50 stands for zero in the data rows.
Here is a table of points, one per row:
tensor([39, 71, 45, 44, 41, 44, 62, 29, 62, 57, 27, 37, 69, 61, 60, 73, 56, 35,
        37, 49, 46, 63, 41, 66, 24, 36, 57, 32, 48, 45, 43, 28])
tensor([43, 47, 29, 67, 40, 64, 43, 78, 62, 40, 51, 41, 54, 37, 33, 65, 46, 53,
        81, 41, 48, 88, 38, 45, 54, 47, 36, 69, 45, 46, 24, 34])
tensor([49, 32, 37, 78, 55, 61, 34, 27, 39, 43, 79, 54, 90, 48, 38, 69, 65, 44,
        46, 48, 42, 28, 43, 60, 34, 47, 30, 43, 28, 45, 65, 67])
tensor([42, 43, 57, 45, 44, 47, 31, 44, 56, 36, 49, 51, 43, 46, 65, 35, 44, 52,
        58, 51, 51, 50, 64, 42, 66, 64, 39, 44, 48, 50, 35, 42])
tensor([54, 43, 42, 44, 53, 49, 44, 40, 43, 39, 41, 31, 48, 66, 40, 43, 36, 66,
        58, 71, 44, 39, 46, 41, 58, 55, 48, 40, 33, 61, 63, 30])
tensor([36, 47, 67, 43, 65, 44, 40, 33, 39, 49, 40, 49, 42, 37, 34, 68, 39, 47,
        40, 46, 63, 56, 32, 70, 68, 57, 48, 77, 37, 50, 43, 47])
tensor([32, 35, 56, 34, 59, 37, 47, 35, 39, 36, 62, 50, 39, 22, 44, 46, 29, 66,
        48, 44, 32, 46, 42, 35, 33, 49, 52, 31, 67, 66, 64, 38])
tensor([51, 65, 61, 54, 51, 44, 69, 70, 80, 81, 90, 47, 93, 43, 53, 64, 31, 48,
        50, 31, 43, 58, 76, 48, 72, 48, 55, 42, 40, 44, 73, 25])
tensor([75, 73, 35, 58, 35, 41, 42, 54, 50, 30, 55, 38, 40, 43, 36, 37, 51, 43,
        39, 32, 77, 37, 41, 52, 62, 39, 50, 41, 62, 62, 65, 35])
tensor([69, 51, 55, 50, 52, 34, 44, 55, 49, 49, 40, 53, 50, 32, 38, 42, 34, 47,
        53, 46, 34, 35, 32, 30, 43, 44, 69, 93, 51, 41, 50, 55])
tensor([51, 37, 48, 57, 45, 49, 55, 43, 40, 79, 36, 46, 53, 63, 46, 38, 38, 26,
        64, 65, 41, 30, 43, 41, 73, 48, 48, 44, 53, 86, 38, 48])
tensor([37, 79, 50, 73, 60, 57, 34, 34, 36, 43, 62, 46, 59, 49, 45, 64, 53, 38,
        48, 40, 35, 56, 49, 50, 54, 39, 33, 42, 93, 33, 43, 57])
tensor([48, 36, 36, 48, 62, 50, 59, 44, 78, 39, 36, 30, 50, 48, 84, 52, 72, 29,
        42, 35, 35, 58, 41, 50, 62, 64, 51, 53, 43, 36, 41, 39])
tensor([58, 74, 48, 42, 36, 59, 45, 51, 69, 44, 36, 86, 44, 48, 52, 48, 42, 41,
        68, 64, 57, 40, 46, 41, 33, 59, 34, 36, 39, 52, 49, 44])
tensor([49, 39, 29, 28, 29, 39, 67, 61, 65, 43, 44, 33, 65, 56, 57, 62, 42, 48,
        45, 41, 39, 36, 51, 60, 31, 54, 39, 58, 54, 49, 39, 68])
tensor([50, 49, 71, 45, 42, 60, 53, 67, 51, 39, 39, 61, 52, 61, 32, 46, 54, 49,
        50, 52, 49, 41, 33, 39, 41, 34, 49, 63, 52, 42, 47, 32])
tensor([45, 37, 71, 48, 73, 42, 29, 69, 54, 39, 56, 61, 50, 53, 66, 47, 76, 37,
        71, 65, 63, 39, 48, 41, 44, 43, 57, 31, 44, 60, 42, 41])
tensor([73, 28, 45, 37, 40, 65, 52, 40, 34, 80, 51, 66, 49, 60, 53, 52, 45, 46,
        63, 70, 73, 70, 45, 41, 54, 60, 42, 45, 55, 52, 34, 43])
tensor([35, 42, 61, 44, 37, 63, 45, 61, 43, 50, 43, 42, 34, 44, 40, 56, 49, 49,
        29, 36, 55, 45, 40, 73, 76, 55, 39, 39, 33, 83, 45, 49])
tensor([48, 40, 62, 37, 53, 35, 47, 66, 41, 41, 58, 59, 41, 77, 25, 44, 45, 27,
        42, 42, 46, 47, 40, 48, 44, 75, 52, 37, 50, 29, 40, 46])
tensor([48, 53, 49, 43, 45, 68, 45, 51, 37, 43, 47, 44, 36, 74, 69, 72, 45, 43,
        44, 49, 43, 40, 86, 50, 46, 53, 37, 90, 48, 45, 61, 45])
tensor([48, 53, 66, 88, 38, 45, 88, 43, 44, 35, 58, 33, 52, 36, 54, 47, 46, 44,
        28, 76, 84, 43, 45, 30, 43, 98, 53, 44, 43, 35, 43, 43])
tensor([32, 73, 38, 55, 61, 43, 58, 44, 83, 50, 58, 66, 41, 75, 54, 42, 42, 78,
        39, 86, 50, 45, 43, 59, 77, 49, 42, 43, 64, 40, 48, 57])
tensor([39, 71, 41, 34, 52, 99, 46, 57, 48, 45, 79, 59, 48, 41, 47, 41, 51, 50,
        41, 53, 43, 44, 37, 57, 46, 55, 99, 57, 37, 51, 41, 84])
tensor([37, 50, 44, 76, 52, 43, 42, 85, 36, 49, 36, 49, 75, 47, 47, 64, 49, 54,
        37, 53, 59, 76, 68, 38, 35, 50, 41, 55, 43, 57, 68, 78])
tensor([59, 61, 44, 35, 42, 39, 86, 50, 25, 42, 78, 47, 48, 28, 70, 47, 86, 60,
        51, 69, 36, 44, 41, 43, 65, 25, 37, 57, 38, 37, 39, 50])
tensor([79, 35, 50, 88, 44, 65, 55, 46, 50, 47, 48, 46, 18, 47, 50, 97, 41, 49,
        68, 47, 49, 45, 72, 60, 52, 36, 84, 34, 70, 42, 63, 64])
tensor([38, 55, 61, 55, 43, 28, 44, 50, 49, 46, 51, 32, 30, 42, 33, 49, 45, 42,
        57, 58, 35, 48, 71, 72, 37, 46, 43, 46, 35, 59, 45, 71])
tensor([99, 37, 71, 70, 42, 49, 39, 36, 58, 50, 38, 45, 46, 41, 50, 34, 50, 67,
        43, 41, 38, 66, 41, 75, 39, 50, 50, 44, 42, 33, 55, 64])
tensor([56, 68, 50, 42, 57, 42, 45, 40, 45, 61, 60, 46, 42, 63, 78, 49, 37, 40,
        85, 54, 65, 52, 47, 40, 37, 68, 47, 49, 35, 67, 53, 53])
tensor([82, 76, 47, 58, 91, 43, 69, 58, 38, 55, 45, 62, 54, 44, 49, 50, 91, 82,
        54, 53, 35, 45, 49, 87, 55, 92, 48, 51, 91, 84, 44, 43])
tensor([32, 48, 40, 61, 56, 68, 57, 61, 39, 44, 34, 36, 62, 42, 50, 17, 45, 42,
        81, 42, 47, 81, 46, 51, 45, 45, 49, 41, 47, 42, 85, 67])
tensor([45, 74, 30, 56, 69, 35, 65, 37, 40, 66, 55, 78, 36, 62, 61, 43, 54, 54,
        40, 31, 62, 51, 43, 44, 48, 38, 46, 50, 28, 42, 40, 53])
tensor([49, 59, 53, 38, 30, 49, 33, 49, 40, 99, 53, 43, 31, 35, 54, 48, 71, 50,
        48, 58, 48, 48, 39, 38, 47, 60, 37, 47, 62, 34, 85, 45])
tensor([36, 41, 64, 50, 33, 46, 65, 35, 73, 52, 42, 60, 49, 47, 52, 40, 47, 42,
        75, 36, 69, 38, 44, 47, 48, 67, 43, 52, 56, 61, 45, 58])
tensor([41, 35, 56, 53, 38, 41, 46, 75, 53, 46, 55, 70, 45, 47, 86, 40, 39, 38,
        36, 56, 44, 44, 54, 72, 39, 39, 54, 73, 56, 45, 44, 41])
tensor([41, 44, 23, 46, 55, 52, 30, 49, 57, 66, 31, 40, 49, 32, 36, 43, 67, 60,
        37, 41, 49, 30, 73, 32, 39, 50, 66, 52, 53, 40, 34, 44])
tensor([50, 54, 83, 47, 44, 65, 47, 36, 42, 47, 43, 37, 52, 52, 42, 39, 45, 75,
        54, 37, 47, 55, 74, 36, 44, 41, 54, 53, 52, 41, 25, 56])
tensor([48, 37, 39, 40, 75, 64, 81, 60, 40, 44, 39, 72, 39, 39, 49, 44, 34, 44,
        40, 49, 45, 41, 80, 62, 39, 38, 38, 59, 41, 42, 46, 38])
tensor([43, 35, 50, 49, 90, 62, 68, 42, 99, 73, 73, 41, 33, 60, 41, 41, 75, 70,
        38, 59, 51, 59, 47, 36, 30, 33, 39, 60, 59, 62, 50, 48])
tensor([45, 40, 57, 43, 49, 62, 46, 61, 37, 45, 39, 49, 49, 74, 57, 50, 40, 79,
        47, 31, 48, 34, 30, 54, 51, 44, 51, 38, 48, 30, 56, 50])
tensor([42, 42, 46, 43, 38, 29, 44, 66, 38, 65, 44, 60, 45, 62, 35, 49, 58, 63,
        64, 73, 39, 73, 51, 49, 42, 43, 71, 32, 44, 37, 42, 54])
tensor([73, 67, 38, 30, 53, 44, 33, 46, 42, 57, 77, 34, 64, 43, 46, 35, 32, 42,
        43, 57, 95, 45, 49, 83, 53, 42, 52, 50, 78, 49, 47, 43])
tensor([76, 43, 42, 54, 41, 61, 47, 46, 45, 37, 48, 56, 70, 50, 45, 41, 49, 32,
        28, 50, 37, 88, 66, 36, 66, 45, 43, 42, 70, 65, 64, 69])
tensor([44, 47, 61, 51, 37, 37, 42, 39, 40, 43, 50, 51, 49, 70, 67, 50, 47, 67,
        35, 34, 42, 54, 38, 33, 46, 38, 62, 58, 46, 90, 47, 47])
tensor([50, 44, 47, 22, 67, 37, 42, 51, 74, 43, 32, 48, 72, 36, 48, 86, 44, 48,
        45, 49, 62, 52, 57, 34, 81, 45, 47, 39, 44, 49, 61, 74])
tensor([37, 40, 53, 44, 37, 33, 47, 34, 45, 38, 44, 69, 48, 68, 37, 39, 78, 47,
        56, 40, 55, 47, 68, 61, 74, 46, 73, 71, 45, 38, 76, 42])
There is one direction along which these points spread out most. Take the direction at right angles to it along which they spread out most. Then take the direction at right angles to both along which they spread out most. Go by this last direction. For each point below, how far along it does it lie, from 0 to 99? 50 is the average, and the first point above lies past it. One standard deviation of the points above along it is 16.
tensor([39, 71, 45, 44, 41, 44, 62, 29, 62, 57, 27, 37, 69, 61, 60, 73, 56, 35,
        37, 49, 46, 63, 41, 66, 24, 36, 57, 32, 48, 45, 43, 28]) -> 67
tensor([37, 50, 44, 76, 52, 43, 42, 85, 36, 49, 36, 49, 75, 47, 47, 64, 49, 54,
        37, 53, 59, 76, 68, 38, 35, 50, 41, 55, 43, 57, 68, 78]) -> 57
tensor([49, 32, 37, 78, 55, 61, 34, 27, 39, 43, 79, 54, 90, 48, 38, 69, 65, 44,
        46, 48, 42, 28, 43, 60, 34, 47, 30, 43, 28, 45, 65, 67]) -> 54
tensor([49, 59, 53, 38, 30, 49, 33, 49, 40, 99, 53, 43, 31, 35, 54, 48, 71, 50,
        48, 58, 48, 48, 39, 38, 47, 60, 37, 47, 62, 34, 85, 45]) -> 39
tensor([50, 49, 71, 45, 42, 60, 53, 67, 51, 39, 39, 61, 52, 61, 32, 46, 54, 49,
        50, 52, 49, 41, 33, 39, 41, 34, 49, 63, 52, 42, 47, 32]) -> 52
tensor([37, 79, 50, 73, 60, 57, 34, 34, 36, 43, 62, 46, 59, 49, 45, 64, 53, 38,
        48, 40, 35, 56, 49, 50, 54, 39, 33, 42, 93, 33, 43, 57]) -> 45
tensor([32, 48, 40, 61, 56, 68, 57, 61, 39, 44, 34, 36, 62, 42, 50, 17, 45, 42,
        81, 42, 47, 81, 46, 51, 45, 45, 49, 41, 47, 42, 85, 67]) -> 47
tensor([79, 35, 50, 88, 44, 65, 55, 46, 50, 47, 48, 46, 18, 47, 50, 97, 41, 49,
        68, 47, 49, 45, 72, 60, 52, 36, 84, 34, 70, 42, 63, 64]) -> 26
tensor([48, 40, 62, 37, 53, 35, 47, 66, 41, 41, 58, 59, 41, 77, 25, 44, 45, 27,
        42, 42, 46, 47, 40, 48, 44, 75, 52, 37, 50, 29, 40, 46]) -> 41
tensor([45, 40, 57, 43, 49, 62, 46, 61, 37, 45, 39, 49, 49, 74, 57, 50, 40, 79,
        47, 31, 48, 34, 30, 54, 51, 44, 51, 38, 48, 30, 56, 50]) -> 48
tensor([82, 76, 47, 58, 91, 43, 69, 58, 38, 55, 45, 62, 54, 44, 49, 50, 91, 82,
        54, 53, 35, 45, 49, 87, 55, 92, 48, 51, 91, 84, 44, 43]) -> 33
tensor([76, 43, 42, 54, 41, 61, 47, 46, 45, 37, 48, 56, 70, 50, 45, 41, 49, 32,
        28, 50, 37, 88, 66, 36, 66, 45, 43, 42, 70, 65, 64, 69]) -> 37
